Turns in one plane each, and the order they were made in; the first pair answered
turn leno:
[20 7 11 10 10 -3 -16 -15 5] |-> [7 10 4 1 11 -9 -18 -18 13]
[19 5 9 3 -12 9 13 0 -18] |-> [9 17 8 -20 -15 -1 7 -4 -2]
[8 8 4 2 13 -10 -29 -25 28] |-> [-4 1 -12 16 22 -3 -27 -24 21]
turn zugo:
[-10 -3 3 -10 2 -4 -3 -12 5] |-> [-9 4 4 -6 -5 -7 -1 6 9]
[-21 -13 -10 6 13 -6 -5 -5 7] |-> [-16 2 -16 8 3 -7 1 21 9]
[-6 25 -6 -7 12 13 -19 -6 0] |-> [-13 17 6 -4 18 1 -22 -6 4]
[-19 -16 6 11 10 -18 7 8 3] |-> [-3 3 -14 5 -8 -1 15 28 -5]
turn rusu:
[-18 -6 30 -34 5 -18 13 -26 7] |-> [20 16 -10 -25 -5 21 -5 -43 5]
[23 -6 -13 33 20 11 -4 -28 9] |-> [26 9 -6 16 -10 1 29 37 -2]
[9 6 -11 12 8 1 -20 -20 16] |-> [9 18 -6 0 -16 -3 3 23 9]
[3 -4 17 11 -5 2 -9 17 18] |-> [5 -7 11 13 0 6 -18 4 22]
turn lasif:
[-29 27 -26 -40 -10 19 19 3 4] |-> [-33 29 -31 -22 -12 11 19 31 7]
[-2 21 -17 -28 -16 2 -1 6 7] |-> [-3 20 -19 -23 -14 0 0 14 9]
[-24 0 -9 -22 19 18 -2 -15 -1] |-> [-33 2 -12 -12 19 9 2 11 2]
turn Kol:
[7 -6 6 18 5 12 12 7 -17] |-> [12 -2 1 21 1 16 7 9 -13]
[9 -6 -8 1 3 8 -13 -23 -8] |-> [2 -10 0 -1 3 6 -9 -26 -11]
[-28 1 -15 -11 5 -26 -4 16 17] |-> [-23 4 -21 -8 2 -22 -5 19 19]
[-27 -11 3 -23 -3 -7 1 3 12] |-> [-28 -9 -8 -18 -6 -2 5 12 7]

Each pair is 2 to 4 turns apart.
[-12 -11 21 -33 -3 -2 17 -14 -16] |-> [-26 -5 12 -12 -4 -18 16 29 -5]
zugo then lasif then leno
[-25 0 -3 25 18 -29 -26 0 20] |-> [-12 8 -5 24 -9 -19 4 48 -6]
Kol then rusu then rusu then leno
[7 -2 12 26 3 2 -3 -4 0] |-> [-15 18 -17 -7 -3 2 0 2 7]
lasif then rusu then leno then leno
[-23 -9 3 -4 1 -18 20 11 5] |-> [-5 -14 16 7 -5 -12 23 11 -5]
leno then leno
[-29 19 -41 -7 3 -21 -14 24 32] |-> [-31 -7 -13 12 2 -16 21 53 -9]
Kol then zugo then leno then rusu
[-17 0 -36 -1 8 4 3 -4 -11] |-> [13 -1 24 7 -10 -24 7 13 -1]
leno then zugo then zugo then leno
[-19 -17 -6 15 27 -2 -12 -32 6] |-> [-7 -10 -19 18 21 11 -17 -35 5]
rusu then rusu then rusu
